Each row is where one point has got to under a steady rotation. How many steps took it there?
The counts run from 0 to 371.
[ 94 147 128 127 171 129 131 107 142 158 106 104 145 127 115 167 153 139
  98 161 102 114  90 107  62  89  65 149 127 126 159 131 135  73 140 155
 124 120 155  96 126 158  98 120 100 117 155 113 123  84 173 159 106 103
 108 141 113 126 182 153 127 138 106 148] => 296
[145 119 107 138 149 170 152 170 128 100 100 134 171 148 140 135 153 129
  65 107 110 108 118  88  91 153  95 107 107 141 156 119 130 145 155 144
 113  95 149 121 140 134 165 106 142 128 151 110 135  79 155 141  97  87
 173 100 156 119 153 134  88 164  99 162] => 157
[131 109 138 170  78 127 140 143 139 154 109 147 132 112 173 143 130 125
 118 140  66 113  75 101 133 161 103 132 135  90 149 124 137 114 122 179
  75 127 105 125 144  75 113 145  86 125 136 176 180 112 122 119 122 110
 128 132 100 155  71 132 107 131 144 105] => 364
[132 114 139 134 113 213 129 145 145 148 137 160  91 130 109 141 158 103
 135 145 101 126 108 105 117 148  54 113 123 159 137 117 123 118 180 150
 155 159 114 120 127 170 131 109 115 115 164 159 128 135 156 158 119  89
 175 165 115 182 183 139 101 113 112 118] => 316
[ 93 177 109 166 135 119 126 125 129 148  93 107 133 136 128 174 130 128
 146 162 107 130 129 128  98 154  74 186 121 155 176 122 165 121 169 150
 154  85 141 125 104 155 119 112 104 113 153  95 107 115 147 184  96  99
 147 109 151 142 171 153 129 119 144 138] => 291
[111 166 118 199 104 148 124 155 137 199 135 142 121 132 183 143 133 139
 137 145  92 104 113  89 141 119  95 146  91  86 140 127 131 126 153 149
  96 110 129 115 110  97 113 161 100 126 153 181 167 136 148 133 106  93
 136 139 101 143 126 131 143 115 129  64] => 31
[137 123 122 151 147 138 154 144 130 143 118 150 163 171 153 173 121 119
 116 147  93 110  87 107  72 115 155 136  92 134 124 102 110 130 150 140
 145 102 154 157 166 139 137 128 152 121 132  92 130 121 181 183  98  65
 149  84 157 113 174 157 134 137 114 112] => 3
[127 135 133 108  98 139 134 138 121 116  90 101 137 134 147 163 138 138
 168 164  79 122  94 128  73 148 119 134 145 198 148 134 181 169 156 160
 116 110 131 186 151 104 111 177 114 134 116 112 136 118 158 139 119 146
 143  90 129 164 108 166 134 113 113  99] => 91
[157 118 136 152 120 164 149 116 137 151 131 111 160 142 151 125 145 150
 112  90  79 117  94 150  67 151 114 123  74 150 106 146 139 157 123 126
 119 113 104 109 130 175 153 132 100 153 206 180 176 117 166 145 112  95
 135 118 118 116 104 152 119 145 119 104] => 214
[135 154 129 127 143 156 142 143 142 199 110 113 140 155 170 146 149 144
 172 145  79  98 131  93 103 141  93 196  92 122 126 174 137 135 126 137
 148 100 127 128 108 112 101 101  96 137 133 123 103 106 148 160  59 125
 145 132 129 138 166 137 166 146  86 115] => 46
[124  96 159 112  91 122 127 127 137 104  60 130 116 149 101 173 140 116
 140 182 112 132  86 144  73 124  94 133 148 156 164 130 142  99  99 190
 127 109 124 140 147 134  99 115  99 129 164 115 148  98 135 176 102 107
 106 115 124 158 150 144 132 105 114 119] => 105
[118 159 126 167 138 136 158 151 118 105  77 150 143 155 175 144 140 129
  63 127 119 119 154  87 112 155  85  91 133 126 170  92 124 121 156 152
  86 110 137 121 120 106 151 112 107 134 140 112 141  78 140 120 125  84
 181 118 169 119 153 142  86 143 133 153] => 154
[112  88 137 127 111 135 113 109 137 126 105 109 152 103 116 148 136 152
  82 157 101 112  86 125  74 134  68 114 145 122 144 121 135  93 148 173
  84 129 134 100 154 161 129 114  90 107 173 174 158 102 169 140 120  97
 130 146  80 141 105 133 106 104 149 133] => 118
[133  96 114 145  90 165  96 120 142 130  93 125 147 127 130 138 148 151
 105 142  89 130 139 130 111 148  78 111 143 149 152  92 134 142 172 170
  72 102 148 134 115 157 117 124 113 131 193 151 140 105 147 134  92 103
 153 128  86 175 126  82  99  76 125 117] => 122
[140 153 109 177 106  94 145 158 140 147 117 143 129 195 141 139 122 146
 128 170 129 137  86 113  93  87 136 121  89 128 141 106 107 146 137 145
  84  76 150 114 106 115  86 126 151 144 131 108 160  98 164 155  99  77
 133  90 139 151 144 132 119 145 102 119] => 10
[ 95 176 175 182 150 116 157 130 164 124 116 157 116 189 169 147 141 107
 117 130  71 110  93 143  86 137 132 147 117 139 143 121 112 106  99 130
 154 136 110 124 131 135 110 144  83 110 152 137 142  99 130 195 113  86
 134 112 150 118 141 155 107 157 156 127] => 195
[ 78 120 112 145 121 107 113 128 105 147 129 121 140  72 130 158 147 135
 126 193  94  95  86  98  73 121 102 135 125 146 152  98 109 124 180 134
 138 134 118 162 147 141 130 136 105  98 147 161 146 134 185 133 119 109
 123 141  97 160 123 170 129 111 179  95] => 273
[138 115  82 184  86 157 179 172 147 128 106 123 138 116 149 127 144 100
 105 131  94 133  89  94 141 151  95 131 115 103 156 118 136 147 133 142
 147  98 109 130 120 109 154 104 156 150 125 127 179 111 131 119  75  81
 183 110 137 168 135 134 101 155 130 156] => 168
[131 130 131 142 102 130 171 107 160 154  82 135 126 178 153 135 160 120
 162 128  81 141  91 142  95 133 135 147 113 146 128 133 121 148  75 150
 127  99 101 116 110 157 103 107 107 169 195 140 154  92 124 164  89  85
 111 105 128 142 151 142 121 167  97 132] => 203
[117  85 119 139 103 175 118 124 168 143  94 107 135 108 123 134 124 125
  99 130  94 125 112 124  98 160  82 139 148 115 137 160 140 124 171 176
 137 128 153 156 149 145 140 148 137 148 159 176 173 141 149 154  90  89
 169 126 105 168 147 104 145  64 120 113] => 126
[125 165 143 112 130 154 154 141 139 186 105 124 126 153 158 156 149 128
 181 148  79 108 122  90 111 148  95 183 107 127 129 175 135 135 129 148
 148  96 109 127 108 114 103 103  92 137 147 129 108 116 134 159  75 127
 138 131 138 135 182 152 159 150  83 115] => 47
[135 129 127 157  72 138 127 155 129 134 123 136 141 124 160 143 136 153
 120 132  54 122  95 113 119 165 115 129 120 122 159 119 155 158 144 167
  56 100 111 131 133  85 111 155  93 125 148 168 170 105 127 126 115 111
 137 109 100 150  62 122  87 131 135  97] => 366
[135 134 139 143 122 118 171 108 166 157  94 134 128 180 152 128 153 116
 154 127  85 146  85 142  73 128 133 143 105 156 130 143 111 138  81 154
 127 112 103 123 108 156 105 121 113 178 201 163 172 100 126 162  95  88
 108 117 135 148 149 146 121 167 100 139] => 204
[164 116 132 109 152 177 164 140 142 146 109 146 150 165 153 162 143 132
 134 133  57 119  97  82  73 154 111 140 140 155 117 123 150 137 164 175
 125 132 150 152 170 115 130 130 136 127  98  98  86 114 167 141 116 109
 163 100 144 134 148 159 108 148  75 146] => 336
[144 101 145 118 127 148 135 124 116 140 137 140 115 104 123 146 168  92
 163 156  47 121  83 121  75 161 103 123 118 183 145  91 132 114 151 147
 154 161 108 188 149 124 125 123 114 130 136 136 117 122 155 137 101 154
 138 136 115 196 121 146 123 105 117 102] => 82
[ 91 118 105 131 123 113 114 128 107 147 136 107 154  66 123 155 142 124
 121 178  97 109  76 112  52 119 118 128 107 156 155 115 127 129 182 135
 147 124 122 169 147 141 139 141 120 115 151 159 165 140 187 138 118 109
 121 127 104 158 120 173 132 119 176 102] => 272
[107 133  89 159 140 156  97 132 140 163 118 107 156 115 150 172 147 141
 132 158  80 103 117 113  85 115 108 160 115 146 153 113 138 145 178 140
 142 100 171 175 141 136 120 171 135 113 139 115 116 112 170 149  70 128
 133  94 103 153 155 110 151  82 123  77] => 279
[107 151  97 176 130 131  87 133 116 155 129 136 140 111 158 161 158 142
 134 168  72 101 131 115 100 114 111 136 114 152 164  74 116 130 183 137
 119 107 151 171 119 133 103 163 114 103 156 122 110 102 165 134  88 133
 137 121  94 166 137 115 122  76 140  73] => 277
[151 136 131 147 106 141 133 157 101 117 155  94 121 107 124 125 150 127
 123 142  79 106  66 107  71 129  63 103  92 156 148 122 168 125 146 121
 108 136 100 121 114  95 115 115 104 114 100 123 141  87 172 110 110 162
 156 147 109 171  79 152 114 133 109 103] => 76
[100 147 163 104 146 139 125 120 152 111  98 143 136 136 125 146 138 105
  99 150  55 131 136 101  93 181 100 138 145 140 161 140 105 109 197 154
 151 137 127 159 122 128 115  91 107 127 159 146 123 128 133 178 102  99
 185 153 138 143 167 118 110  93 135 153] => 138
[138  91 145 124 100 136 132 130 143 110  71 110 133 143 117 176 135 136
 142 174 110 108  88 144  74 132  86 161 148 154 146 133 166 111  97 174
 138  98 139 145 168 146 118 105 111 119 145  88 117  94 144 182  74 113
 128 100 124 148 144 145 133 102 119 132] => 103
[131 129 107 177 133 108 126 140 127 166 156 130 158 128 139 150 131 149
 107 155  95 114  63  96  83  96 112 139  74  91 141  95 118 116 139 135
  81  88 123  72 125 139 118 105 109 120 150 157 158  99 178 137 105  84
 112 125 100 123 102 150  96 160 133 120] => 20
[144  75 138 155 108 129 150 135 159 165 115 135 141 123 136 131 144 106
 121 129  74 147  51 114  88 151 111 148 135 100 146 127 130 104 107 190
 108 149 116 145 164 105 132 149 134 147 135 186 180 118 133 137 110  97
 123 112 106 187 101 132 112 125 119 133] => 361
[156 160 124 132 105 101 159 138  88 129  76 113 144 181 159 137 136 157
 144 152 128 113 145 111  74 134 127 104 101 181 120 129 123 155 147 135
  96  85 126 175 108 104 114 121 138 166 143 104 144  83 164 122 104 118
 144 108 157 148 131 155 172 126  83  90] => 245
[160 115 113 161 110 110 127 159  80 102 131 113 157 144 128 145 139 156
  93 149 137  93  94 118  58 103 100 104  62 145 141 102 124 120 136 108
 110  83 133 131 123 130 144  97 134 112 134  92 139  58 189 136  79 111
 132 111 136 130 119 143 149 118 122  94] => 255
[114 148 132 183 140 101 134 132 123 158 151 150 142 129 125 164 130 117
 103 145  98 144  61 109  65 104 115 125  60  91 165  93 113  91 132 157
  99 101 118  90 124 132 115 123 112 135 158 157 174 116 164 162 127  81
 108 127 136 118 117 156  97 153 129 116] => 18
[126 149 137 203 118  97 173  95 152 180  98 112 125 156 189 110 138 141
 107 125 117 130  94 142  90 133  90 131 119 104 120 128 129  95  81 140
  97 132  99 100 103 140 123 126 108 163 163 176 187  99 137 125 122  84
 130 132 115 145 116 154 133 150 124 121] => 208
[103 178 137 166 103 131 153 157 166 129 105 149 117 174 200 146 149 131
 136 153  60 100  97 100 123 108 155 116 149 133 134 121 133 172 125 129
 114 108 134 135 120  92  83 183 108 122 128 136 166  97 122 131 119  95
 143 108 112 126 134 131  98 164 146 102] => 187
[147 113 172 149 111 145 158 166 129 106 123 171 121 171 110 165 132 103
 114 127  95 138  54 122  77 157  99 121 105 136 172 118 146  99 108 179
 108 121 108 114 162 108 136 122 102 111 134 129 150 102 135 170 134  86
 140 115 165 138 117 158  89 150 125 142] => 350
[139 116  94 165 103 141 123 137 124 192 144 145 156 129 148 150 149 145
 159 149  91 114  96 104 119 125 117 155  82 112 137  86 112 153 146 151
  93  68 114 108 116 161 131  88 110 134 192 162 139 117 162 143  86  78
 114 120  98 144 124 137  92 153 135 113] => 23
[113 114 146 122 115 116 140 131 128 125  91 102 124 125 143 146 131 133
 150 167 107 106  87 133  52 152 108 146 163 202 143 150 175 147 144 151
 130 143 131 182 170 114 119 162 113 120 108 129 135 126 170 164 127 118
 149  95 134 169 117 183 141 119 141 113] => 93
[162 118 118 174 105 135 173 169 146 136  92 130 134 178 153 137 113 138
 125 134 124 134  92 116  98 165  86 152 129 145 137 127 169 135 132 172
  92 110 123 133 155 105 141 126 137 129  96 109 129 110 152 164 116  74
 174  82 169 171 107 171 113 156 114 155] => 346
[126 139 139 146 128 106 173 100 164 163  98 127 129 176 155 113 144 113
 139 126  86 153  86 141  71 122 128 135 110 143 124 147 107 117  82 148
 117 122 108 123 109 152 110 133 120 174 184 178 182  99 128 157 113  90
 105 108 133 159 146 152 121 159 101 133] => 205
[120 180 129 161 144 102 159 128 105 183 100 103 126 151 180 116 140 153
 136 148 129 111 144  99  95 152  61 158 111 147 137 146 145 118 139 133
  81 118 116 115  91 107 115 103  87 136 116 129 113  80 169 118 116 123
 150 130 149 160 139 184 145 157 106 137] => 54
[139 139 154 125 102 103 157 121  96 145  71 124 134 159 189 146 146 145
 132 180 108  84 132  84  94 121 120  97 122 137 108 131 106 115 133 142
 106 108 123 163 127  94  97 101  96 139 132 110 137  82 165 103 104 122
 130 145 130 118 143 168 179 123  99  79] => 242
[113  84 139 135 101 139 105 110 131 129  96 118 147  99 124 147 138 155
  83 155 108 109 105 116  95 131  66 110 159 128 144 110 135  97 156 172
  76 119 129 103 139 161 126 109  88 109 176 165 155  97 163 134 112  95
 134 149  81 149 111 128 102  95 153 125] => 119
